Each run below is a few steps of one of 7 hidden systems, one row a step.
Lus, run 1:
[[-32   3 -13   2   4  42 -23  13   0 -20  14 -36 -25  12   3  15 -31  37
  -35   8]
 [-19 -23  12   2 -24  13 -12  50   2  -2  11  -8   5 -10  19  39 -16  33
   -9  24]
 [  6  -6  -1  -9 -42 -11   2  15 -13  -9   6  19  49   3  -1  26   0  31
   14  21]
 [ 28  11 -28 -27 -32   3  -3 -11 -31 -32   1   2  17  15  -4  -6  18   2
    6  16]
 [ 24  -2   1 -29   4   9  -9   5 -28 -21  -1  -9 -17 -13  20 -13  13 -37
   -8  15]
 [ 12 -22  42  -2  15  -4  -1   0 -20  11  -5  19  -3 -16  17  -9  -2 -28
    4   0]
 [ 12 -11  21  25   1   2  14 -19  -2  19 -10  34   4  11  -2 -22   4   4
   16 -16]
 [ 17  15 -20  15  -5   4  12  -5  22  14  -4   2 -11  16  -3 -35  12   2
   -5 -16]
 [ -6  11 -15 -15  19 -10  -1  19  24  12  10 -18  -6   7  -3 -11  -1 -12
  -27 -16]
 [-33 -11   2 -10  27 -18   0   9  -2   7  13   1  -4   7  -8  21  -2   4
  -12 -17]]
kud, run 2:
[[ 12 -41  14  15 -25  50 -43  57  -4   7 -23  -5  39  -4  41  51 -32   9
  -27  16]
 [-27 -54  23   7  -9  -7  -7  31 -37 -42 -20  12  59  41 -15  37 -14  11
   37  -6]
 [ -8   1 -17 -19 -43 -13  26  12 -35 -57   3  25   4  32 -19 -25  43  25
   42   0]
 [ 46  33 -12 -42 -33  14   6   8 -24 -20   8  15 -10  -9  24 -58  30 -21
  -12  13]
 [ 36   0  18 -37  35  16 -26 -10 -15  -2  -7 -18   4   0  12 -19 -21 -64
  -30  -8]
 [-20 -27  18   7  55 -10 -13  -6  16  -6 -21 -24 -20  21 -25   6  -7 -40
   18 -38]
 [-24   7   2  36   1 -22  30   5  41   9 -13  11 -20  -3 -20 -26  28   4
   37 -27]
 [  2  48  -6   6 -22 -16  23 -11  27  30  16  20  18 -27   6 -31   3  21
  -20   4]
 [ -5  22  -7 -25  16   4 -14 -17  -7  23  32  -7  12 -15   4  18 -30  10
  -55   8]
 [-18 -38   1  -6  28   5 -18   5 -13  11  11 -11 -31   2   1  54  -6   7
  -10   1]]
Nevi, run 3 (10 x 20):
[[-22  17   7  13 -20  12 -21  39  42  -2 -12 -36  53 -23   6  18 -46  11
  -18  12]
 [-40 -10   6  -4 -20  23 -12  25 -24 -49   9 -20  21  24 -10  18 -35  43
    0  15]
 [ 14 -25 -11   0 -38  25   5  20 -43 -17  14  18 -10  15  30   7  16  35
   -1  26]
 [ 61 -10  -3 -21 -32   7  -8  14 -10  10  -8  16  27   7  23 -11   7 -13
   -5  12]
 [ 27  -1  -3 -28  -1  -6 -11   0  -2 -19 -14  -5  28  34 -17 -17   1 -27
   10 -23]
 [-20 -10  -9   2  16 -12  10   8 -20 -22 -11  14  -9  24 -11 -16  29 -20
   13 -28]
 [-11   2  17   9  14 -16  19   0 -16  11   3  33  -6 -20  16 -14  22 -18
    0  -9]
 [  5  18  27 -14  11  -6   1 -26   4  23  15  16   2 -17  -3 -13 -11  -4
  -12  -6]
 [ -5  11  -3 -13  15   4 -11 -21  14  11  14  -9 -23   8 -19   4  -4  12
  -13 -13]
 [-14  -3 -24  11   7  -6  -5   5  15  13  -1 -14 -18  -4  -4  30  13   6
   -8  -6]]
mifev, run 4 (10 x 20):
[[-25  38  -5  46   5 -20   2 -44   6  27 -20  22  48 -50  -1  33   2 -13
   -1  -1]
 [-43  46   8  25  -1  29 -25 -48   3 -21 -14 -17  20 -20 -21  16 -37  19
   -2   4]
 [-52   0  32  22  -7  42 -21  13  12 -30 -14 -20 -34 -10 -12  13 -17  28
   17  -4]
 [-24 -15  37  -4 -35   0   1  48  28   2   6  17 -14 -16  -1  12   9  38
   24  -2]
 [ 11  13 -10 -36 -49 -19  10  25  16   0  26  11  19   4 -11   0  14  44
    3  11]
 [ 21  10 -50 -41 -14  -9  -3   9  -6 -18  25 -30  -8  16  -2   6  11  10
  -17  22]
 [ 22 -31 -14 -22  19 -10  -9   5 -25  -8   8 -26 -20   1  14  27   6 -30
   -5  25]
 [ 32 -40  20  10  11 -13   4 -18 -32   5  -8  13  11   2  11   7  -1 -29
   24  16]
 [ 27   0   8  37  -9   2  16 -26  -7  -4 -25   7  29   5   6 -34  -4 -13
   25   8]
 [  1  26   3  32   4  19   9  -4  23  -4 -15 -20   4  -7   8 -46 -19 -13
   -9   1]]
kud, run 5, 10 rows:
[[ 18  19   1   8 -38   8   0   5  20 -10 -26   9  -2  -9  -3 -20  26  -2
   34  -6]
 [  9  37   6 -17 -18   1  -4  10  18  -8  -4  -3  37 -12   0 -27 -15 -10
  -14  -1]
 [-30   8  16 -33  26  -6 -10  14  -4 -12  18 -18   4   2  -8   0 -23 -10
  -24  -9]
 [-16 -27  24 -13  20 -18   7  10  -3   7  19   7 -39   1  -9   9  12   3
   13  -6]
 [ 33 -11   1   5 -13 -24  18 -13  14  27   7  15 -15  -5   0   0  23   5
   28  12]
 [ 28  19 -35  10  -8 -12   4 -17  11  10   0 -19  23  -5   5  -3  -4  -7
   -9  21]
 [-23   7 -21  18  21   9  -6   0 -12 -16  -4 -31   8  -5   9   6 -17 -13
  -26  11]
 [-37 -12  24  27  13  16   0  -1 -18 -15  -6   3 -21  -6   5   3  -5   5
    7  -2]
 [  7  -5  25  13 -21   9   6 -20   5   5  -1  23 -15   4 -11 -13   2  30
   27  -3]
 [ 31  15  -6 -18 -30  11  -4  -1  23  10   4  -1  13  13  -5 -12  -6  25
   -4   1]]
Boda, run 6 (10 x 20):
[[-25  25  15  21  11  24 -26 -52 -16  -4 -10  -4  33 -24  -6  27 -44   3
  -16   7]
 [-12 -11  43  13 -12  57 -35 -18  -4  -7 -13  -1 -20  -6  -4  21 -28  26
    9  -1]
 [ 16 -20  12  26 -35  39 -11  31  22  16 -18  13 -23   1  17  -2   7  30
   10  -7]
 [ 21   2 -17   1 -37   1  11  46  29  26   3  16  26  15  10 -13  10  30
  -13  -7]
 [ -1  12 -31 -44  -7 -14   3  28 -10  -4  28   3  29  27  -6  -7   3  18
  -32 -10]
 [ -5 -12 -20 -44  18 -13  -5   4 -45 -22  19   6 -12  14  -2  16  22 -17
  -17  -5]
 [ 21 -19   4  -6  12 -17   2 -24 -33  -8 -10  15 -16 -11   3  10  32 -42
   24   5]
 [ 32  11   8  15  -2 -14   0 -39  10  -5 -27  -7  12 -12  -8 -16   6 -34
   40   6]
 [ -7  34   9  13   0  13 -13 -12  37 -15 -21 -33   9 -12 -15 -23 -22 -16
    9  -7]
 [-46  15  29   7  11  21 -11  29  25  -3  -5 -14 -16 -15  -2 -11 -20   4
  -16 -18]]
kidev, run 7:
[[  1  54  -3 -38 -40 -19  -4 -23  -1 -57 -12   4  40  -2 -35 -28  22 -12
   43  -4]
 [-34  58   1 -26 -11  16   5   4   6 -46  11 -17 -48 -16 -14 -57  19   1
   -1  -9]
 [-19   4  62 -10  13   5   5  14  26   7  27 -11 -67 -39   9 -28 -15   4
    2  10]
 [ 21 -29  40  -1 -11 -26  21   2  32  28  37 -10 -11  -1  -4   0 -31  38
   28  35]
 [ 17 -12 -49   8 -21 -39  32  11  13   5  31 -26  19  20   0  11  -3  38
    6  44]
 [-16  10 -60   7  16 -26  11   4 -21  -8  15 -33  17 -11  19  22   3 -21
  -34  30]
 [-23  -4   6  10  45   4 -11 -37 -50 -17  -1 -11   2 -16  10  18 -18 -36
  -21  13]
 [  7 -21  23  35   7  39  -9 -43 -36 -17 -20   6 -10  11   2  -6 -16   1
   22   4]
 [ 28  -5   1  46 -29  44  -4   2  13  -4 -37  -4   0  14  12 -30  -4   6
   20  -1]
 [  8  15  -2   9 -13  18 -10  40  43   8 -22 -16  29   7   7 -28 -17  -4
  -19 -20]]
kidev, run 8 (10 x 20):
[[  5  -5   8 -22 -15 -22 -40  42  21  17 -32  14  63 -31   6  62  13 -38
    1 -14]
 [-22  20   7 -57 -10 -20 -20  -8 -34 -44   0  26  58  17 -39  20   9  -4
   10 -26]
 [-25  20  -4 -28 -23  17   2  -5 -45 -47   3  34 -41  -1  -7 -21  50   7
   10 -14]
 [ 24  16  35 -17 -18  19 -12  -2  10   5  -5   8 -62 -45  21 -21  29 -20
   15   7]
 [ 38   1  39 -23 -14 -14 -11  -7  52   8   4 -29 -11  -9 -19  -8 -18  -5
   35  10]
 [-16  -3 -10  -6 -10 -33  20  24  34 -23  18 -36   8  25 -27  -7  -9  22
   30   7]
 [-41   8 -17  10   5 -35  38  24  -8 -14  25  -7   5 -14  13  -8   8   7
   -9  21]
 [ -4  13   4  -1  14 -13  15 -30 -30  14  30  12   0 -33  22  -1  -9   0
  -26  30]
 [ 24  -7  -5   1  10  18 -12 -50 -18   8  12 -15 -23   5   1  14 -16   8
   -7  22]
 [ 12 -26 -16  31   0  25 -12  -4   7 -10 -21 -33 -19  13   1  16  -4  -3
   17   9]]
selen, run 9:
[[ 10  48 -23 -16 -65  -6 -14   3  51   7  11 -22  32 -32 -13  30  -5  47
    3  33]
 [-31  -3 -39 -36  -6 -10 -20  44  16 -29  27 -60 -14   0  -8  51  -7  20
  -19  23]
 [ -7 -73  14  -5  22 -22   9  46 -31 -27  10 -24 -20  12  17  36   0 -16
   19  32]
 [ 41 -37  12  19 -18 -18  25 -16 -50 -25  -9  17  28   7  17 -12   8 -17
   46  43]
 [ 36  46 -34   2 -28  17   3 -46 -24 -38  -8 -14  22   3   0 -49   1  -8
    3  24]
 [ -3  32 -15 -16  23  34 -16   4  12 -22   0 -45 -16  15   1 -48 -27 -21
  -44 -13]
 [ -8 -34  47  -8  45   5   4  31  19  20  11  -9 -16  30  -1 -33 -37  -7
  -18 -30]
 [ 12 -30  31  15  -1 -28  36  -2   7  44  23  49  15  24  -5 -17  -4  36
   17 -14]
 [ 16  28 -51  10 -30 -19  21 -27   3  38  20  33  14  -2   1   9  29  37
  -18   8]
 [ -8  20 -64  -7   9   9 -29  -6  -3  13   0 -19  -5 -12   9  47  16  -5
  -51  -3]]
selen, run 10:
[[ 26  -5  12 -27 -36 -32  12 -10 -14  -4  27  12 -23 -39   7  21  30  11
   37  48]
 [ 50  10 -32 -25 -29  -2 -21 -27   2 -18  -1 -36 -15 -13  -5  23  12 -12
   21  40]
 [ 10 -10 -24  -6  14   5 -19  -6  10 -41 -20 -64  -4  22 -18   8 -18 -31
   16   7]
 [-18 -23  22  22  34 -18  21  12  -4 -31  -8 -32  11  21  -6 -29 -26 -28
   25   2]
 [ -1   4  31  16   7 -20  41 -16 -12  -1  20  10  18  -5  13 -48 -22  -1
    9  21]
 [ 24  31  -1  -8  -9   8   8 -30   3  23  34   7  -3  -9   8 -30 -19  25
  -29  23]
 [ 17  -1 -21  -9   4  23 -20  -1  18  29  18 -21 -22  18   0   9 -18  27
  -38  -4]
 [ -3 -46 -17  18  16   3  -3  27   8  22  -5  -5   0  37  -1  27  -6  14
   -9 -16]
 [-15 -26 -17  35  -3 -18  22  16 -23   1 -13  29  37  16   7  13  14   4
   10  -4]
 [-16  25 -21   7 -14   0   7 -10 -41 -17  -4  26  28 -17  16  -2  18  -6
  -15   9]]
Nevi, run 11:
[[ 22  18 -10 -16 -14  46   0 -25 -40   8  44   5  -9   5  27 -24 -34  42
  -59  36]
 [ 54 -20 -44 -21   3  45 -39   4  -1  29  -1 -18  -7  41  14  19 -11   0
  -49 -14]
 [  9 -37 -39  16   4  -2 -21  25   9   8 -43   3  49  47 -14  40  14 -10
    5 -40]
 [-36  14  -9  32 -23 -20  16   3 -19 -27 -34  38  62   4 -14   3  29  -2
   31 -20]
 [-25  53  23  -7 -26  14   7 -15 -40 -37  -3  36  10 -37  10 -41  15  -8
   -4   3]
 [  8  14  39 -49  14  40 -31  -5 -18   1  13  11 -45 -16  13 -24  -6 -16
  -34 -13]
 [ 14 -37  25 -35  25   5 -26  13  18  40   9  10 -39  19 -12  26   3   0
   -8 -37]
 [ -2 -15 -12  -3  -5 -50  12  11  37  35   8  16   7  13 -28  35  23  26
   28 -21]
 [-17  43 -34   0 -22 -45  23 -13  12 -13  11  -5  28 -27 -15   7  22   7
   15  20]
 [-17  35 -13 -14   7   0 -10 -21 -28 -40   7 -35  -7 -36   9   2  -3 -29
  -14  35]]
Lus, run 12, 10 rows:
[[-26  21 -16 -13 -26  31 -20  19 -13 -25  -2  -1 -11 -12   6  13  15  19
  -20   1]
 [ -2  11  18 -27 -24   5 -16  23  -1  -5   3  11  -4 -37  12  19  11   3
   -3  14]
 [ 16  -1  27 -27 -23  -2 -14  -7  -6  -4  -1  21  12  -7  -9  12   8   3
   17   0]
 [ 21  -5   6 -12 -16   6  -6  -8  -3 -15 -13   6 -12  11  -8 -12  19  -8
   26  -8]
 [ 14  -1   5  -1   1  -7   6  10   8  -9 -12  -9 -14  -7   4 -21  16 -25
   17  -1]
 [ -3   3  20   1  16 -21  12  -4   9   5   5  -4   0  -6  -2 -18  -4 -17
    6  -1]
 [ -7  -1  10   8  16  -7  12 -20   2   8  11   2 -13   9 -11 -10  -8   5
    5  -6]
 [ -1  -6 -11  18   6   3   7  -5  11  12   4 -12 -20   7  -2  -1  -3  12
    1   1]
 [ -2  -4 -14  10   3  -6   1   8  14  10   2 -16   7   3   0   9  -7   3
   -7   4]
 [-14   0  -8   4   3  -5  -3   1  -6  -6   0  -6  20   4  -2   9  -9   3
   -8   2]]
mifev, run 13:
[[ -5  16 -16  54 -24  29  10  -9   7 -32 -22 -29  17   7   4 -30 -24  18
   16  21]
 [-19   2  23  20   0  28   0  47  27  -6  -1 -36 -12 -18  25 -25 -32   0
  -19  13]
 [-13 -18  49 -33   6  -5   8  37   8  15  35   9  -6   9   2 -15 -28  24
  -14  -4]
 [  9 -17 -11 -29 -13  -7  21  12 -14   8  32  33 -12  44 -10 -15  18  41
   -5 -14]
 [ 29  -3 -68  -2  -9  -7   8   6  -2  19   6   5  -9  20  11   8  39   5
  -23  -4]
 [ 24  -7 -35  -6  23 -11 -21  -7  -8  19 -10 -20  20  -7  12  35   2 -37
  -27   2]
 [  0 -19  16   3  30   5 -22 -28 -31 -17 -21  -5  29   6  -5  20 -20 -38
    5  -3]
 [ -7  -9  30  39  -5  22   0 -14 -24 -23 -36  22  10  -1   4 -23   1 -15
   29 -10]
 [ -3  29  26  31 -26  24   4   9  24   5 -22  16   2 -25  12 -41   4   1
    7 -11]
 [-11  40  16 -20  -4   9  -3  12  45  13  14  -7  -9 -12 -11 -28 -15  17
  -19 -15]]
Boda, run 14:
[[ -1  50 -19   1 -23  -7 -29  10  67 -21 -64 -25  26 -16 -36  -2  31 -41
   38 -41]
 [-72  61  32 -19  -9  -4 -20  43  39 -35 -21  -8  24 -44 -21 -11   3 -18
   -1 -33]
 [-66  27  64 -37 -13  -9   7  35   8 -15  32  29 -33 -47  -6 -11   7  32
    4  -2]
 [  4  -5  23 -22 -25 -30  30   5  15  30  57  21 -66 -29   3   0  27  53
   16  30]
 [ 38 -13 -39 -14  -7 -57  28  -1  32  42  43 -26 -18  -5   0  30  15  24
    8  41]
 [  0 -19 -52  -3  21 -53   7   8   6  -7  12 -53  40  12  -8  46 -15 -17
    0  35]
 [-40 -20  -5  21  26 -11  -3  -2 -48 -60 -15 -32  38  -4   1  32 -19 -33
   12  28]
 [-16   0  33  41  -7  31   2 -26 -52 -45 -21   4   4 -33  24 -14 -15 -16
   22  35]
 [ 36  17  43  27 -28  49  -5 -27   5   5 -10  -2 -15 -26  26 -44 -29   7
    7  30]
 [ 36  -2  20   2  -9  36  -9  19  50  31   7 -26 -16  15   8 -37 -41  22
  -22  -5]]

Name the system that made each run.
run 15:
[[-48  19  42 -47 -14 -22 -29  31   5 -54  -2 -28  31 -52 -15  48 -12 -24
   22  21]
 [-15 -28  47 -30 -12   3 -11 -16 -44 -51  26  -4 -41 -16 -11  32  -4  20
   45  42]]
 -> Nevi
run 16, 2 rows:
[[  2   8 -36 -26  -8  -3 -12  -2 -39 -33  -3  -4  -4 -13   7  19  36 -25
   -8  12]
 [  7   2  20  -8   7   4 -18 -11 -30  -6 -11  10  -6 -45  24  14  11 -45
   -1  16]]
 -> Lus
run 17:
[[ -9  73 -68 -44 -19  24  -9  -6   1 -47   1 -18 -28  23 -24 -44  39   0
  -28 -34]
 [-19   5 -12 -40  33   2 -28  26   1   6   5 -24 -77 -45  16  36  42 -50
  -34  -9]]
 -> mifev
run 18 (2 x 20):
[[-10 -10  -6  25  34  -2  26   4  -7  47  17  30 -22   5  27 -24   6   2
  -43 -18]
 [ -1   8  -7   5  19 -11   3 -14  16  54  17  14  30   3   3   5 -22  11
  -43 -14]]
 -> Nevi
run 19:
[[  8  32  -7   2 -36 -20 -20   0  27  32 -25  34  80 -22 -10  35  10   2
   -3 -22]
 [-24  35   8 -55 -33   7 -34  -1   2 -44   7  -4  33  10 -43  18 -11  29
    6 -13]]
 -> Boda
run 20:
[[-22  -9  29 -14  70  -9 -18 -55   0  15   8  -5 -28  11 -35  15 -23 -22
   -3 -36]
 [-34 -34   5  66  19  25   2  -9  13  11 -24  -5 -51   8  -6  24   4  19
   24 -17]]
 -> Lus
run 21 (2 x 20):
[[ 36 -29  -9  13  46 -54  50 -21 -17  21  11  16  21  52  -5 -53   2 -34
   14 -13]
 [ -1  21 -31  35  47 -30  46 -46  -9  17   6  14   9  21  -4 -54   7 -25
  -11 -20]]
 -> Nevi
run 22, 2 rows:
[[ 14 -33   6  43 -43  -3  43  41 -10  -6   8  11  28  18  34 -31 -16  37
   16  40]
 [ 24 -12 -12  -3 -13   7  24  -6 -50 -20  22   6  44  43  14 -36 -29  24
  -18  29]]
 -> kud
run 23 (2 x 20):
[[ -3 -21  -5  62 -16  16  23  43 -41   5 -34  45   5 -39  70  -9  44 -30
  -10  17]
 [ 30  13  76 -13  -8  15 -11 -10  -3  17  -7  37  63 -19  14 -40 -47 -19
  -10  -4]]
 -> Nevi
run 24:
[[ -2 -14 -66  45 -23 -33  33  13 -11   8 -10  22  46  18   5  25  36  19
   12   9]
 [-10  34 -54  21 -26   9  14 -17 -57 -30  -4  19  33 -16  26  -3  23   1
  -28  28]]
 -> kud
run 25 (2 x 20):
[[ 40  13  50 -24 -33  52 -49 -18  14 -15 -33  11  28  15 -20 -21 -24   1
   23 -25]
 [  2  -7  32 -19 -24  32  -6  55  20 -44 -23  -5 -22  33 -11 -56   8  -2
   24 -32]]
 -> Lus
run 26:
[[-55  -3   6  34  30 -31  31  -1  11  17  28  -9 -16 -17  -2  10 -16  27
   -5  11]
 [ -2 -13  12  27  -7  -8  10  -9 -10  29  21   9  -2 -42  32  30 -11  19
  -10  44]]
 -> selen
run 27:
[[-13 -57  41  21  17 -16  35  69 -10  23  36   1  32  13  43 -13 -53  20
  -27  28]
 [ 33 -28   8 -10 -42  -6  28  -2 -49  19  43  53  40  20  23   1 -14  64
  -10  40]]
 -> selen
run 28:
[[-30  -7  28  19  -1  18 -17  11 -50   3  -9  35  53 -38  42  39 -21  -9
  -36  15]
 [-15   4  29  -9 -44  60 -27 -13 -53 -33  -5  37  -4  -7   7   9  -1  39
   -1   4]]
 -> selen
run 29, 2 rows:
[[ 62 -28 -10 -43 -17  12  -5  -1 -67 -25  12  15  30  35  23 -13   0 -14
  -14  25]
 [ 62 -27 -20 -17   9   7  -5 -21 -31  -5 -19  19  13  50  -3 -21  22 -37
    7 -24]]
 -> Nevi
run 30, 2 rows:
[[-37  -9 -16 -23  -8 -27  -1  12  -5  18   9  56  -5  15 -29  53  51  42
    9 -43]
 [ -6  17 -15 -19 -32 -22 -10  -6 -13  16  -2  51 -14 -45   3  49  69   1
   12  -4]]
 -> kidev
run 31:
[[ 20 -26 -12  60 -10   9   1 -30  16  49  -4   1  10   3  10  40 -25  40
    6  21]
 [  3 -13 -17  40  -4  10  -7   5  30   3 -21 -33  51  33 -12  16 -47  23
    5   0]]
 -> mifev
run 32 (2 x 20):
[[ 29 -31  12 -25   4 -41  -9  21 -21   7 -15  22  82   2   8  34   2 -44
    4   0]
 [ -9   3 -10  11   5   6   8 -40 -67 -41 -28  41  30  20  -6 -20  25 -27
   14 -20]]
 -> Lus
run 33:
[[-21  -9  -5 -18  19 -10  -9   4 -12  12  31 -13 -23 -24  10  41  -4   7
  -31  19]
 [ 10 -39  12  -7   3  -1 -10 -26 -30   9  13  16   0  11  -7  43  -9  21
   12  12]]
 -> mifev
run 34, 2 rows:
[[ -3  21 -24 -29 -30  10  -7   6   6 -33  25 -41   3  14 -13   0 -18  41
   -7  29]
 [  4 -23   3 -42  -7   0 -17  27 -15 -26  26 -33  -4   1   5  27 -14   6
   -6  32]]
 -> Lus
run 35, 2 rows:
[[ 16  36 -58  34   1  35 -15 -46 -11 -27 -12 -65  12  -9  14  -8 -31 -15
  -30  45]
 [-26 -15  18  23  42  49 -23  14  -8 -30 -11 -61   0  23  11 -19 -71 -16
  -37  -2]]
 -> selen
run 36 (2 x 20):
[[-11 -11   9  -1 -35  21 -11   3  19 -13  -5   5 -34  20 -28  13  17  48
   39 -15]
 [ 31   7  -1 -14 -55   5   2  45  31  11  -1  13  18  -5  11 -14  15  20
    4   2]]
 -> kud
run 37 (2 x 20):
[[-16  12 -78  -1   7 -24  24  12  -4  -4  32 -31 -28  -4  13  11  25   8
  -34  26]
 [ 10 -15 -28  14  25 -18  -7  -3 -26   5  -3 -28  32 -27  32  44 -14 -41
  -28  37]]
 -> Nevi
run 38 (2 x 20):
[[-24 -19 -23 -47   7 -46  16  38 -16  -7  42   4   1  21  -9  28  19  23
  -12   2]
 [ 21 -27 -19 -13   0 -35  24  14 -43   8  21  24 -27 -16  29  13  47 -15
    2  31]]
 -> kud
run 39, 2 rows:
[[ -7 -22 -23   6  -8  11   5  22 -31 -50  10 -41  18  29   9   0 -27  14
   -4  37]
 [  0 -18   2   1 -10  -3  18  23 -43 -25  22  -7  19 -10  37  -5 -15   6
  -16  50]]
 -> Lus
